One turn sends every row of this set to another row. A few are shown first. Where does it send the rows asked after them?
bem: [ 29 -26 -48   9  15  15  -7  26  24  34   3 -32  12 -11 -35  11 -15  24
 -23 -10  24  27   0   7  13]
sape: [ -1 -33 -16  13 -10  43  -3   4 -25  16  -2  -3  12  -6 -10   8 -32  -4
  35 -18  22  -5   5 -21 -23]
ton: [ -9 -18 -11 -11  23   6 -14  56 -14 -17 -18  -3 -26 -13 -17   3 -11  16
  11 -45   0   8 -21  15  11]
Lafe: [ 39  -2  -2  -5  55  10  20  14   0  -9  12  18  -6 -20 -16  -2   6  22
   2  -9  17   9  -7  12  17]
Losim: [ 32  13  -9 -15  28  10   5  22  14 -23  14  13 -12  10 -20  -6  -7  22
   7  -9   5   6  -1  21  10]
Lat: [ 13 -20  -2  23  22  48   6  26  -6   9  -2 -14   2  -2 -14 -34 -19  32
  11 -60  23 -36 -28 -12   2]
zofop: [  0 -21 -32  31   2  30   6  11 -42  24  14 -46   6  -9 -46  14   6  13
 -30  -6  14  20 -21   7  15]
gofo: [-10 -20  -8  25  12  47   2   0  -8  33  17  -3  18  21 -35  -8 -17  -3
  31 -29  24   8 -14 -21 -20]
sizel: [-10 -33 -18   0  25  46 -21  17 -15  23  -9 -20  -3   1 -12 -31 -12  25
  -2 -47  35 -20 -20 -12 -17]
kebek: [-11 -11 -15   8  12  47  11  -3 -28  10  10  -3  17  10 -21 -14 -16 -25
  25 -25  29   5  -3   3 -17]
notu: [ 33  -8 -23  28  -7  -2  20  29 -25 -17  26   3  21  -6 -25  19  12   9
  30 -17   8 -22 -18  -4 -14]
Kupo: [ -2 -32  -1  -4  24  45   4  31  -6   6 -24 -16 -12   7   1 -15 -24  15
   9 -50  42 -12 -19 -19   2]
luti: [ 31 -20 -47  17  14  27 -13  27  18  32   3 -27  15 -16 -44   4 -23  22
 -27 -17  27  32  -9   6   0]
neke: [-11 -16  -8  14  26  27 -27  46 -14   5 -15  -6 -22 -28 -26  15  11  11
  16 -39  -4  -2 -18  20  19]
Lus: [ -3 -42 -37  32  12  -8   3  37  -3  19   0 -23  36 -17 -33  19  -3  33
 -26 -36   7   7 -21 -21  11]
dagef: [  2 -10 -17 -10  36   0 -19  53  -8   3 -22   0 -31  -9 -26   8  -8   5
  -7 -27   5  -8 -23  11  20]
Fifav: [-19 -40  -7   5  27  42   4  25   3 -11   1  -3   5   3 -20 -29 -17  19
  26 -43  18 -33 -18 -23   8]
mibe: [ 41   3 -22 -10  36   7  12  21 -15 -23   7   9  -3   2 -32   8  -7  30
  12  16  10   3 -20  18  20]
Buget: [ 31 -44 -24  24  -4  -1  14  23 -22  32   3 -35  -9   8 -22  12 -13  46
 -18 -36  17  -3  -7   0  35]
Lom: [ -7 -37  -1  11  22  24 -19  27   4  18  -9  -7  -9 -14 -24 -34 -29  16
  13 -46  13 -22 -29 -29   7]
begid: [ -1 -30 -17  -3  32  26 -38  53 -14 -17  -8  -8 -22 -17 -21 -11  10  32
  -4 -33  17  -4 -22   5  24]
Sila: [ 35  -2  -6   3  33  10   7  14 -14 -32  16  12 -20  -8 -17  16  -9  13
   9 -16  -3  39 -10   6  15]
sipi: [ -5 -28 -39  31  25  -3  18  12 -11  24   3 -26  33 -14 -28  34  -4  25
 -22 -39   8  14 -25 -21   2]
zezun: [ 25 -11 -19  36  -7  10  25  14 -42 -15  23  11  23  17 -36   4  -9   8
  31 -11  20  13 -24   3  -7]
Sota: [ 27  11 -17  22   2  11  28   5 -26 -15  23   6  10   9 -19  11  -9  15
  21 -15   0  -3   3 -29 -23]
lerub: [-12 -32  -3  -9  23  46  -7  31   2  -2  -2 -10  -1  -4 -14 -31 -34  27
  21 -44  18 -22 -18 -24  -1]
fakan: [ 22 -14 -13  14 -12   4  25  14 -40 -27  33   7  12   4 -25  -3 -11  14
  37 -12   5   2  -9  -8 -14]
tam: [-15 -19 -11   3   5  45   8   9 -24  17  18  -2  13  15 -19   0 -24 -15
  25 -32  24   8  -4 -11 -32]
nul: [ 11 -43 -29  23  -4  34  -9   3 -34  24  25   3  17  15 -20  -7 -14   4
  21 -34  26  -2   9 -13 -29]
Bimef: [  8 -50 -35  25  16  -5   3  33 -15  21   9 -22  38  -9 -41  28  -2  37
 -19 -36   6   4 -32 -21   4]
Mir: [ 42 -35 -28  26   4  11  10  32 -23  28  12 -32  -3   7 -46 -11  -7  55
 -17 -27  12  -4   1  -9  32]
Gaper: [-16 -27 -11  -5  24   4 -17  38   4 -14 -17   4 -18 -13 -17   8  -8   7
  10 -45  -2   4 -31  22   2]
zif: [ 26  12 -13 -22  36  13  16  23  -5 -26  15   6 -16   2 -25   2  -3  26
  16  -1   6  20  -3  15   5]
mana: [  4 -38 -19  30  31  40  14  13  -8  13  25 -16  29 -15 -39  -7  -9  31
 -37  -6  25  12  -8 -27  32]
deza: [ 28  -8 -23  -8  49  -4  -5  24 -23 -24  16  11  -6  -2 -22  12  20  31
  -5 -17   7  27 -14  16  11]
bib: [ 18 -36 -20  24  29  37  14  28  -9   9  28 -10  23 -14 -47  -6  -1  23
 -36   1  38  11  -6 -28  29]
Ras: [  1 -13  -8  -5  25  26 -17  46  -3 -29 -15 -24 -28  -8 -18  14   4  29
  19 -32   2   2 -36  -2  20]
Gusug: [  3 -21 -29  21   9  18   2  11 -44  30   2 -43   3 -25 -50  10  11  19
 -26  -5  16  21 -25   7   6]
kadov: [ 18 -31 -16  13  13  53   0  -2 -14  31  20   1  18   6 -18  14 -23 -14
  28 -26  27   5  -7  14 -18]
nekod: [ 45 -35 -35  24  -3   4  17  23 -21  19  15 -43  -1   5 -35 -10  -9  47
 -20 -19  15  -2 -10  -1  32]
pupo: [ 25 -25 -47  27   4  29  -5  24  34  22   7 -26  10 -23 -33   7 -25  26
 -16  -8  31  12   3 -10  12]
vofu: [  7   3 -28  20   7  32   3   6 -23  20   6 -55   1 -19 -35  13   5  20
 -29  -2  24  16 -28   7  17]
zut: [ 25  -7 -13  11 -14  -2  13   8 -43 -19  22   1  15  10 -22  -3  -6  12
  38 -16  -6  -9  -7   8  -1]
lebu: [ 38  -2 -39  22   7   7   6   7 -23 -21  39   8  23   2 -29  -1   8  21
  16  -6  13  10  -3  -8 -26]
Guvob: [ 17 -38 -17  37  20  33  13  21 -19  -1  31 -14  20 -15 -35   5  -8  25
 -22 -11  24  11  -2 -28  54]

Buget goes to sipi
Losim goes to Fifav
Now find these:
neke goes to kadov
Ras goes to sape
Gusug goes to luti
mibe goes to Lom
Lus goes to zofop
deza goes to sizel
lerub goes to fakan

